Here are some points:
   50   32   -7   37  -40  -39   40  -58  -45  -55   21    7  -77  -50  -44   -8  -78    4
   23   24   22   -1  -37  -42   12  -33  -37   -1   23   34  -59  -35  -12  -26  -19  -25
   -3   39  -12   26  -33  -16   41   -5   -9   26   31  -18  -45  -32  -24  -27   -6    8
   27   26   40  -19  -26  -43   23  -16  -31   42   46   51  -48  -30  -20  -38   23  -46
   25  -60  -47  -48   66   75  -78   50   77   69  -76   -1   74   76   77   74   68   68
    7   51   53   -8  -44  -19   73    6  -20   22  -28   32   14  -45  -19  -38    5  -40
   31   18   32   -9  -34  -51  -23  -44  -47  -37  -10   36    0  -45  -38  -37  -32  -49
   39   40   40  -17  -22  -53    9  -24  -40   -5   41   29  -41  -36  -28  -60  -22  -45
  -29   14   26   -7  -41  -26   73   31   -9   45  -68    0    8  -13  -17  -54   17  -21
  -61  -12    1   31  -18   -4   23   19    4   37   63   11   38  -12    0   -8   23   11
   -8   -8   36  -46  -36  -27    1   14  -15   20   28   42  -37  -41    2  -26   32  -31
  -47   15  -14   67   15    2  -27  -29   -5  -30  -51  -36  -12   -4   -6  -44  -69   26
   -4  -21  -26  -33    1   38  -15   50   42   53  -45   -5   37   38   43   37   55   32
   59   38   75  -81  -39  -20    9  -32  -25   30   75   37  -10  -37  -10  -21   15  -83
  -37  -14  -18   -5    8   22   60  -15   -4  -37   23    4   11   12   -3   44   15    3
   10  -45  -33   40   36   37  -14   45   42   33  -10   -9   28   38   43   34  -23   42
   36   25   51  -32  -39  -47   54    9  -37    9    4   47  -77  -39  -41  -52  -12  -62
    9   27   13   17  -45  -46  -30  -29  -23   31   41    9  -49  -29  -19  -44  -45  -26
   71  -84    7  -60   74   75  -78   77   77   69  -61  -42   31   76   77   74   68   35
   13  -50  -45    4   66   64   -7   58   55   12  -34  -56  -22   73   47   72   23   58
   54   62   64  -81  -45  -48   64   16  -25   21   75   48  -50  -41   -9  -26   45  -67
  -46   -1  -38   69   43   25   32   -1    6  -51   -7  -37   21   12  -22   23  -61   27
  -40    4  -47   49    7   -8   62   -6  -25  -71  -50  -59  -74   -5  -19    3  -83   25
   59   29   75  -53  -38  -52   12   -8  -33   24  -29   76  -46  -48  -19  -48   13  -82
   50  -84  -36   -5   74   75  -78   72   77   50   -7  -41   39   76   77   70   23   62
   60  -34   -6  -29   29   38  -54   35   40   50  -20  -25  -32   36   38   28   19   28
   44  -84  -45  -51   69   75  -24   77   77   40  -40  -27   63   76   77   74   67   68
Here are 24 more points, each followed by its number:
  -46    3  -11   -8  -31    3   73   17   10   24  -29  -10   61   16    6    1   18   18 0
  -60   31   18   21   -9   18   73   15    6   19   44   20   74   41   -1  -45   -3    4 1
   30   22   44  -81  -55  -30   17  -31  -22   24   35   52   -7  -41   -7  -25   40  -50 2
  -52  -20   -8    2    2   17  -75    0   32   15   10    5   59   15   11  -12   40   16 3
  -59   -5  -59   69   24   -7    1    9   -8  -81  -38  -74  -70    0  -26    2  -83   33 4
   30   35   62   22  -16  -42  -18  -15  -34   -2    8   51    3  -29  -22  -27   -3  -64 5
  -27   26   20   19   -3  -10   33    9   -2   -7  -11    1   -6   -2   -1   -8   -1  -11 6
  -40   26  -46   69   23   -4   73  -17  -15  -55  -20  -63  -29   12    5   16  -83   27 7
  -29   -1   -8   10   -9    9   73  -44  -19  -39  -35  -35   30   -1  -25   22  -28    1 8
  -12   25  -20   38  -45  -31  -43  -54  -29  -70  -36   -7   -9  -19  -18   -9  -41   20 9
   -9    8    4   18   -7  -17  -12  -26  -20   13   52   32  -22  -21  -14   -9    1   -9 10
   26   28   40   -4  -18  -29   -2  -66  -34   24  -61   28  -28  -20   -8  -36   32  -23 11
    8   15   54   69   -3  -48  -21  -12  -32   31   44   73  -20  -34  -27  -28  -19  -53 12
   26   24    3   69  -11  -30   73   -4  -35  -28   31   11  -77  -15  -43  -42  -74   -8 13
   71  -84  -36   -9   74   75  -78   77   77   69  -76  -73  -77   76   77   74   19   68 14
  -39   -2  -14   11    9   25   47  -12   -4  -36  -29  -29   28   36   -8   29  -16   12 15
  -45  -39  -75    7   68   50  -55   -8   13  -81   11  -68   12   57   -7   58  -49   58 16
   43   24   75  -81  -52  -43   38    3  -25  -14   35   57   18  -29  -22  -31   41  -83 17
  -46   15  -38   69   43    7  -15  -28   -4  -71  -61  -51  -13  -14  -23    2  -57   37 18
  -72  -18    0   32  -28  -11  -22  -52   -6   12  -76  -12    3  -12   -5  -39  -37   11 19
    5   31   10   11  -43  -40  -20    6  -10   41   17   12  -25  -36  -26  -30  -25   -3 20
   44   39   66  -25  -31  -39   73   10  -33   34    9   46   17  -35  -20  -27   32  -59 21
    2  -38  -43   15   32   29    9   49   40    9  -25  -12   18   31   32   36   -8   43 22
   31  -46  -20  -13   22   34  -34   36   42   51   20  -23   53   52   52   39   24   32 23
Which of these numbered points is nearest to each point below, ignoring the 3 directions in which the first points spread most? Its number follows each.
  -80  -34  -51   53   26   34   73  -63  -12  -81  -76  -75   29   13  -37   53  -42   37 > 8
   40   19   55   30  -13  -43   73   23  -28   47   43   67  -49  -47  -26  -21   63  -45 > 13
  -74  -13  -66   69   73   49  -16  -17    0  -81  -76  -56   21   51  -18   35  -51   41 > 18
  -63   33   -6   58    4    4    9   -1   13  -23  -51  -44   -9   13    3   10  -29   24 > 6
   71  -84  -35   10   74   75  -31   77   77   69  -68  -65  -77   76   77   74   68   68 > 14
   -8   21    2  -26  -67  -27  -11  -14  -14  -29  -76    4   44   -4  -10  -44  -25   -3 > 9
   54   31   21   52  -30  -46   31  -13  -25   42   72   15  -64  -28  -38  -61   -7  -11 > 13
  -10   17  -18   18    7    8   73  -16  -21  -32    2  -33  -30   -9  -18  -13  -60   10 > 7
   71  -84  -35  -13   74   75    2   77   77   69  -10  -74  -77   76   77   74   49   68 > 14
   62  -39   -6  -38   33   29   29   52   36   60   10  -17  -38   29   39   39   40   18 > 13
   27   20   16  -16  -54  -37  -43    9   -8   43   15   22  -10  -38   -9  -31    0  -17 > 20
  -11   -5   32  -24   -2  -11  -24  -18  -19   25   64   41   -2   -1  -14    7   50  -34 > 10
   29   30   25   -1  -27  -33  -29  -51  -24   36  -11   20  -38  -24  -10  -39   15  -12 > 11
  -46  -54  -24    0   28   42  -43   11   47   63  -42  -11   54   40   47   28   21   39 > 19
  -80  -32  -50   69   39   49   68  -16    1  -81  -76  -47   19   59    2   74    2   43 > 15
  -53  -13  -75   50   37   23   57  -17  -10  -81  -23  -71  -77   11   -1   22  -83   34 > 7
  -71  -16  -26   65   20   28   12  -25   -2  -51  -20  -33   10   40    0   35  -23   27 > 15
   31   11   75  -81  -20  -51  -24  -23  -41   51   75   76  -37  -48  -19  -31   41  -83 > 10
    2  -44  -43   -2   55   50    6   53   47   19  -32  -38   24   40   41   37    8   52 > 22
  -70  -11  -52   61   28   20  -60  -17   13  -71  -49  -47  -14   41   -7   23  -33   31 > 18
   71  -84   -5  -81   74   75  -73   77   77   69  -42  -45   74   76   77   74   57   46 > 0
  -12    8   34  -32  -20  -19  -53  -47  -18    4   42   47   44  -13  -24  -33   37  -26 > 3
   51   41   71  -71  -46  -14   40  -19  -21   21   29   21   35  -32  -20  -35   47  -46 > 8
   -4   -5   11   57   26   -1  -31    4    8   17   28   37   15    8  -10    1   -6  -12 > 12
  -27    6    2   28  -16  -16   -9   -1   -7  -13  -21   -1   32   -2  -15  -23   -8    3 > 5
  -65   -1  -50   31    9  -12  -67   -8    3  -42   35  -17   -6  -18  -16   -8  -53   32 > 3
  -80   -7  -57   22   27   42  -50  -40    7  -78    6  -36   15   31  -29   68   10   38 > 16
   53   53   75  -41  -38  -34   29  -41  -36  -10  -11   36   25   -6    1  -12   37  -64 > 15
    0   43  -10   26  -42  -46  -33  -38  -30   -6   14  -28  -74  -42  -24  -38  -69    4 > 20
  -18   26   -4   57  -28  -18   30    9   -4   49   18   -2  -21  -45  -31  -61  -44   10 > 20
  -80  -22  -54   69   49   42    9   13    6  -81   13  -20   68   73   -2   74    9   45 > 16
   40   32   40  -48  -29  -46   42   -6  -31   47   56   71  -12  -41  -20  -28   20  -58 > 22
  -42    3    1   46  -12    5   -8   -7    6    5    4    6   74   27  -22  -39   18   17 > 3
  -73  -18  -69   26    9  -11  -30  -10   -4  -80  -24  -60  -65  -28  -30    4  -83   41 > 4
  -57  -15  -58   38   38   21  -23   10   25  -55  -17  -48  -54    6    3   32  -32   43 > 4
   26   24   75  -57  -44  -20   69  -36  -27  -13   28   40   44  -12    8   -6   41  -83 > 15
   22  -27  -18  -54   30   24   36   39   40  -12  -43  -37   17   16   38  -18  -45    5 > 7
   28   12   75  -78  -17  -44    4  -15  -46  -14   75   76   -5  -31  -19   -7   68  -83 > 16
   65   38   75  -53  -43  -52  -18  -18  -34   15  -65   76  -61  -54  -15  -35   23  -82 > 11
   54   38   70  -34  -23  -45   55   -2  -38   24   34   57    3  -32  -23  -45   25  -68 > 21
   71   67   75  -32  -25  -26   59   26  -24  -28   52   46   -3  -67  -17  -14   14  -83 > 21
